In the data rows, the value 128 means zero.
Here are some numbered points:
[122 105 208  99 126 122 173 167 130 148 136 137 159 120 116 137 121 121
 169 117 165 110  88 133] 0
[126 157 112 130 101 141 119 131 108 141 122 131 116 119 185 148 135 156
 125 141 149 132 151 164] 1
[178 162 115 150 115 134 110 117 103 103 120 160 122 112  76 109 122 104
 121 111 120 187 162 101] 2
[132 145  68 160 139 147  89  47 130 139 125 126  70 119 136 134  99 150
  68 144  76 123 115 137] 3
[ 84 115  71 110 103 108  88 113 102  89 138 135  76 140  99 125 131 116
 105  93  94 119 126 119] 4
[ 83 148 103 111  90 148  89 111 100  85  88 102 117  67 110 105  99 157
 114 108 163  92 101 106] 5
[136 155 102 161 139 137 125 111 120 137 125 119 136 134 146 124 110 157
 116 148 141 126 125 137] 6
[112 146  79 111  92  98  88 117 102 103 111 125  83  90  99 108 142 131
 104  90 123 116 154  97] 7
[181 152 127 173 126 110 162 150 121 156  83 127 162  71 178 119 116 140
 122 159 144 141 159 125] 8
[123 107 160 100 138 136 173 142 120 113 136 137 139 140  59 112 142  97
 156 102 134 122 110 101] 9
[146 144  82 148 125 149  97 102 121 126 116 126 115 109 109 116 124 132
 105 127 118 130 141 112] 10
[104 105  85 120 110  93 100  98 113 115 115 129 109  81  97 125 110 106
 115 124  87 118 117 116] 11
[144 119 116 126 100 104 109 120 115 112 131 146  98 140 108 127 132 103
 118  99  97 154 147 124] 12
[152 151 142 148 126 134 152 142 111 135 136 152 130 126 150 145 155 141
 146 127 139 161 161 145] 13
[111 113 141 111 141 141 152 150 151 137 128 105 136 144 145 118 152 131
 136 121 145  95 118 119] 14
[100 123 183  86 139 148 174 162 139 106 154 129 149 169 123 121 154 126
 163 110 163 112 124 116] 15
[ 99 112  67 125 113 148  89  65 110 138 121 114  98 127 131 129 109 139
  80 142  88  89  73 132] 16
[139 102 170 114  96 119 156 118 125 137 149 146 118 151 114 152 105 102
 165 108 114 154 118 151] 17
[122 112 204 123 126 123 173 167 130 128 137 119 165 142  90 117 132 113
 169 113 163 112 124 113] 18
Which two points above are nearest to each new point by angle? Their numbers follow each, nearest first.
[108  99  91 110 127 136 110 119 159 162 132 102 108 140 197 144 144 140
 108 141 107  86  95 151] 16 14
[196 184 138 161 149 148 158 139 160 118 134 146 135 163  97 102 119 129
 138 104 163 183 162  99] 2 13
[200 153 139 161 115 136 172 153 178 173 136 148 122 156 140 119 155 105
 129 106 119 197 162 116] 13 2
[161 152 132 161 150 135 103 146 132  77 160 143 120 171  62 100 154  92
 136  90 121 183 163  82] 2 12
[127 116 169 129 130 115 146 158 116 115 129 140 149 128 115 128 140 107
 156 119 133 136 144 119] 18 0
[142 120 132 147 114 136 172 144 130 181  92  97 161  81 200 139 121 156
 130 167 149  97 139 157] 8 1
[107 119 135 111 115 163 145 137 149 114 131 125 137 134  85 109 130 111
 135 112 144 104 101 107] 9 15
[112 129 111 153 132 120 110 111 104 153 118 140 112 104 168 175 111 148
 124 158 119 129 136 175] 1 6
[161 174 122 161 127 160  89 116 120  91 147 147 122 171  96 116 131 127
 117 116 135 187 161 109] 2 10
[ 84  90 106 111 139 110  88  84 103 126 126 114 134 105 162 156  98 140
 116 164 106  88  55 163] 16 11
[176 161 122 153 115 128 117 124 103 108 120 160 122 112  88 116 122 109
 129 111 125 187 162 107] 2 12
[148 127  95 135 103  97  90 120 110 102 123 146  93 133 101 116 143 101
 101  97  92 156 162 111] 12 7
[161 121 166 168 118 104 152 143 101 111 128 148 158 101  73 126 132  89
 163 124 117 180 150 114] 2 9
[122 148  78 127 113 116  92 116 116 102 116 125  94 108  87 104 142 125
 101  96 122 120 156  88] 7 10
[178 174 168 148 143 148 162 158 151 120 136 146 142 161 118 113 119 136
 146 110 163 174 162 111] 13 18
[147 131  85 139 123 128  99  75 129 155 125 132  87 124 162 141 127 145
  91 139  85 132 132 149] 3 16
[137 135 120 108 132 157 125 137 149 156 139 135 124 148 189 158 143 161
 127 152 132 133 153 171] 1 13
[135 167  91 123  91 147 104 117 110 151 120 131 102 120 202 154 132 164
 110 146 145 135 163 176] 1 6
[103 107  72 123  93  84  89  83 101 114 101 131 102  52 103 127  98 110
 107 130  78 120 117 118] 11 7
[193 161 128 186 102  97 168 149 101 162  60 123 165  39 186 118  99 146
 120 165 148 147 161 126] 8 13
[139 113 160 122 135 126 168 139 115 114 135 142 144 131  60 116 140  94
 157 109 127 143 123 104] 9 18
[100 102 106 112 144 119  97  97 152 126 143 114 120 143 100 126 109 120
 123 125 109  93  80 124] 16 11
